In the rows, zero is written as 128.
Rows swapped in pairs by one turn or mirror: which row each one swaps with:
The rows were stretched afterwards, more along some directions than others.
Veg: [117 130 143  83 120 131 129 101 140 121 155 148 116 147 118 129 140 125
 186 128 149 111 133 107 131 121 153  94 150 143 124 138]
Muki: [102 104 141  92 108 159 152 135 148 116 140 113 130 168 136 137 109 110
 144 137 167 132 120 134 139 112 124 105 129 130  98 134]
kabi: [137 142 124 106 121 127 151 129 135 103 134 128 156 164 143  89  88 129
 147 114 116  93 138 124 131 171  86 120 128 134  96 129]
vavez: [ 96 127 138  91 146 144 157 113 189 106 128 136 120 130 164 101 160 124
 154 123 155 111 129 115 112 134 107 137 134 116 116  95]
Derod: [ 89 150 124  82 111 114 159 124 141 130 131 129 120 119 152 140 139 101
 143 138 129 127 120 143 119 130 115 135 165 142 105  90]
Palis: [ 98 126 129  81 140 136 154 104 192 105 128 128 126 137 167  95 149 134
 166 119 151 104 142 127 112 140 104 136 136 127 108 102]
ratuf: [ 91 137 117  74 117 124 158 129 142 124 134 124 118 127 151 124 151 108
 147 148 139 125 123 135 116 141 124 139 175 135 108  91]
zadep: [111 135 114 128 111 130 118 105 104 117 137 163 135 174 138 105 111 148
 145 105 143 155 106 146 117 159 132 115 123 144  89  99]
Roto: [105 112 141  86 101 160 138 133 137 116 144 109 128 163 131 136 106 105
 148 133 170 138 122 138 138 112 126 101 128 128  96 130]
tatu: [103 104 139  89 109 159 146 129 132 116 140 108 133 160 131 132 117 106
 147 137 166 141 122 136 136 111 123 102 130 129 101 125]
Leb: [ 95 123 132  88 143 148 154 108 188 106 134 141 124 138 157  95 173 130
 158 120 152 118 123 120 110 140 113 125 136 125 112  99]
Zinuv: [116 127 147  98 133 132 137  95 145 121 164 148 125 145 118 120 145 129
 180 126 153 115 121 104 128 119 152  90 135 133 121 134]
Sadug: [110 118 137  94  94 154 144 130 131 113 136 107 133 162 132 127 108 103
 150 135 169 132 124 150 138 115 129 110 127 126  91 125]
kiti: [112 132 121 125 118 130 115 107 102 116 143 160 130 172 143 112 105 146
 143 111 142 153 109 135 115 163 123 116 125 149 100  97]
fosis: [138 148 124 102 123 119 146 134 136  96 138 118 149 172 140  85  91 126
 152 118 128  95 145 126 131 175  94 119 119 145 104 131]
melos: [110 135 115 126 120 130 118 107 106 116 134 165 134 172 140 109 105 145
 136 107 137 150 102 136 122 163 120 113 122 148 102  97]
ror: [100 148 118  76 104 124 149 125 138 131 130 117 121 127 152 139 146 112
 149 134 143 129 123 142 113 134 127 134 166 153 108  88]
puz: [112 147 113  84 122 136 149 142 162  98 104 136 124 174 133 123 148  97
 133 131 165 118 137 142 115 133 146 150 105 119  96 124]
zazuz: [128 149 115 105 122 131 142 114 136 108 141 129 160 173 144  83  84 138
 153 111 118  95 136 122 129 170  89 114 130 151  99 127]
Teso: [ 95 119 133  79 139 147 154 107 191 108 133 132 126 140 162 103 168 125
 157 117 149 113 126 116 113 132 113 129 139 122 115  99]
nilu: [ 94 154 109  79 109 123 155 111 125 125 130 105 123 118 152 132 149  96
 151 138 136 130 122 140 110 142 130 131 170 140  98  90]
zibi: [ 89 122 132  78 145 147 152 111 191 104 132 128 124 138 164  99 166 124
 156 127 159 111 132 121 103 143 110 135 129 113 106  97]
zumum: [125 160 117  98 114 124 140 125 135  99 135 132 160 167 142  83  86 128
 146 122 120  94 140 130 135 165  91 117 129 150 105 118]
sakop: [104 106 134  83 103 158 151 133 136 118 136 102 137 162 129 129 107 106
 149 134 167 129 126 138 138 111 130 105 127 130  98 127]
bope: [131 144 115 105 121 124 151 118 138 100 135 117 159 164 143  79  92 132
 148 123 121  93 144 124 134 164  91 125 123 134  90 116]
fup: [119 149 104  86 120 137 162 134 158 104 106 125 128 172 128 133 149 101
 133 134 164 116 127 131 119 137 152 149 112 121  95 119]
rig: [109 137 116 126 117 135 111 104 101 114 141 156 136 168 139 109 113 147
 141 104 140 157 108 137 115 159 124 113 126 147  95 100]
Bufe: [106 141 115 125 105 126 117 108 107 112 133 157 135 172 143 112 109 147
 143 104 140 153 108 147 117 156 127 115 126 145  98  99]
pabo: [132 105 125  88 147 121 167 109 119 152 163 149 153 129 142 127 128 117
 153 139 119 116 140 100 145 132 123 102 157 144 119 130]
Logel: [106 126 146  90 128 134 133  92 149 128 167 148 112 150 120 134 144 119
 178 135 154 103 120  98 125 124 147  91 147 133 117 137]
favig: [124 132 106  85 123 140 166 140 155 102  99 131 124 172 133 120 149  99
 137 131 149 117 137 131 122 138 147 144 110 120  87 109]
beli: [102 152 124  78 107 117 153 118 139 130 130 127 112 116 153 134 137 101
 159 133 132 124 125 138 111 133 108 133 172 143 106  96]
lef: [ 98 134 155  87 137 125 130  92 152 123 166 151 123 150 122 131 131 122
 177 117 155 116 126 110 134 118 138  92 142 130 118 147]
Sigur: [ 94 124 130  80 143 145 163 104 190 103 136 127 124 141 167  99 165 123
 158 127 157 114 124 113 111 138 117 127 138 127 107  95]
moza: [108 137 144  95 132 128 129  92 141 115 161 147 120 154 121 123 143 122
 184 128 150 111 135 111 134 128 161  89 142 136 116 141]
Fev: [140 157 118 110 114 118 137 135 135 107 138 122 161 157 135  85  92 130
 142 122 124 105 136 132 134 164  88 120 120 148  98 123]
Givo: [132 145 115  97 115 128 142 116 120  99 138 119 158 170 142  82  82 123
 140 116 126  99 140 119 127 165 100 124 123 146  95 118]
gafuv: [118 148 100  90 113 135 153 134 147 104  97 128 135 170 128 110 151 111
 140 128 163 115 142 139 116 149 161 146 109 123  88 112]
Mopi: [138  99 123  89 139 120 163 117 120 152 161 142 155 127 138 119 124 123
 148 140 116 115 143 101 142 129 124 111 147 143 115 127]
bez: [137  99 134  92 146 124 158 118 124 145 156 154 145 123 136 119 125 119
 146 139 117 116 141  98 152 120 118 116 151 141 125 128]
mup: [109 134 158  97 134 130 124 108 158 117 157 157 115 152 115 130 142 126
 171 120 159 108 122 105 135 123 147  96 139 133 130 145]
vin: [126 105 126  80 151 124 156 120 116 156 158 155 144 129 143 125 118 107
 149 140 118 115 142 106 145 131 118 111 150 150 123 127]
revag: [104 129 111 121 107 134 123 101 108 120 139 164 134 172 145 109 103 147
 144 110 137 146 106 142 117 158 124 108 125 142  86  93]
tetif: [116 134 153  91 127 127 132 105 151 124 151 157 108 142 114 130 147 121
 182 124 156 112 129 111 132 119 149  98 140 138 127 142]
Zodi: [129 141 101  84 126 129 161 141 144 102 105 123 120 176 129 124 151  96
 135 133 151 125 138 138 120 148 143 149 117 125  88 114]
tes: [134 100 130  84 145 119 165 121 127 153 161 145 150 125 149 127 120 110
 153 146 122 117 142 101 143 128 115 107 150 143 117 130]
lese: [118 136 113 126 118 127 111 109 109 122 135 162 136 163 141 103 109 146
 144 112 142 155 112 143 116 165 119 113 116 149  95  99]
dif: [114 145 116 131 108 127 113 101 102 112 135 159 133 172 133 104 107 140
 147 102 149 150 108 142 120 158 134 116 120 138  91 101]
daliz: [107 106 136  89 104 156 149 132 147 120 136 111 136 157 139 129 113 107
 150 136 166 133 126 143 130 108 122 105 126 127  98 139]
pomil: [123 135 102  84 124 143 156 131 141 105 103 128 128 172 130 118 145 104
 130 129 157 110 138 128 120 145 152 154 111 119  96 113]
tigi: [107 101 134  91  94 163 152 124 138 122 140 111 132 164 135 134 107 114
 145 134 174 131 111 132 130 114 133 101 128 123  90 131]
saket: [145 111 123  83 141 117 164 106 122 156 144 141 146 124 135 128 121 118
 152 134 130 116 142 106 146 127 129 119 146 141 119 131]
fab: [104 124 146  94 150 132 136 106 149 124 172 152 117 148 121 119 142 124
 176 125 151 107 123 100 134 133 146 100 137 124 131 138]
pekob: [115 134  99  76 124 142 161 131 150 112  98 122 131 173 131 129 149  99
 135 139 162 122 133 134 121 138 149 145 111 130  92 114]
Pulu: [127 129 101  85 133 144 161 144 151 109 110 119 129 180 128 126 153 102
 142 138 156 127 133 134 119 145 147 143 113 124  80 115]
rozi: [104 111 140  87 105 160 145 131 135 115 139 105 134 162 139 133 111 105
 148 138 167 139 126 137 135 107 127 102 128 131  97 127]
Tir: [122 100 132  84 142 116 161 116 132 154 162 150 153 125 145 128 123 119
 153 139 119 116 149 105 146 132 113 107 147 144 118 126]
begas: [112 142 116 126 118 125 119 101 108 117 136 161 131 176 140 114 104 150
 145 107 146 146 105 145 114 169 127 123 125 138  89 101]
Semek: [107 108 140  90 105 159 144 132 137 119 141 106 135 161 135 128 106 105
 152 134 174 135 120 141 134 114 125 102 126 123  91 132]
sikun: [124 145 120 100 127 129 146 128 127 103 134 127 164 172 144  80  88 129
 148 114 122 100 138 129 125 178  91 118 123 144 101 128]
roba: [ 80 144 115  77 101 125 156 106 131 133 136 130 117 121 146 132 152 106
 148 142 133 121 118 133 108 139 127 126 167 149 106  85]
pamu: [ 89 156 117  72 106 126 157 107 135 130 131 120 115 116 153 138 143 101
 162 132 135 124 124 140 105 137 117 131 171 137 103  91]
kor: [ 94 156 124  69 102 125 155 118 150 122 134 121 109 119 155 128 147  97
 150 136 142 119 123 140 111 124 121 138 162 141 102 100]
gir: [107 107 141  86 104 163 150 129 139 120 141 107 129 162 135 140 106 106
 150 134 171 133 119 135 133 112 126 104 127 125  94 130]
Labe: [126 141 105  93 120 134 163 126 145 103 106 117 134 174 129 127 151 109
 137 138 161 116 139 142 121 147 146 144 106 120  84 109]
miv: [118 142 141  97 126 120 124 104 147 125 156 152 119 140 118 124 149 125
 178 122 152 111 132 104 129 121 145  91 146 135 119 144]
sabom: [109 135 114 122 108 130 119 104 102 114 133 162 137 171 142 109 106 149
 144 105 135 151 109 142 116 158 123 112 129 148  94  95]
med: [135 150 114  98 121 127 147 119 135 104 139 113 159 162 143  85  89 118
 153 119 121  94 139 133 133 159  95 126 126 127  85 127]
Kenaz: [ 98 126 133  95 141 142 158 107 198 105 130 128 123 145 155  97 169 137
 160 123 163 115 118 115 110 139 116 128 137 124 106 108]
Misi: [ 92 144 121  72 112 126 156 120 129 131 135 124 122 117 156 138 142 100
 149 147 141 128 125 142 105 140 117 134 171 138 100  89]

pomil swaps with bope
kiti swaps with tatu
ratuf swaps with fab
Mopi swaps with zibi
Bufe swaps with Roto
Fev swaps with puz
ror swaps with lef
Zodi swaps with fosis

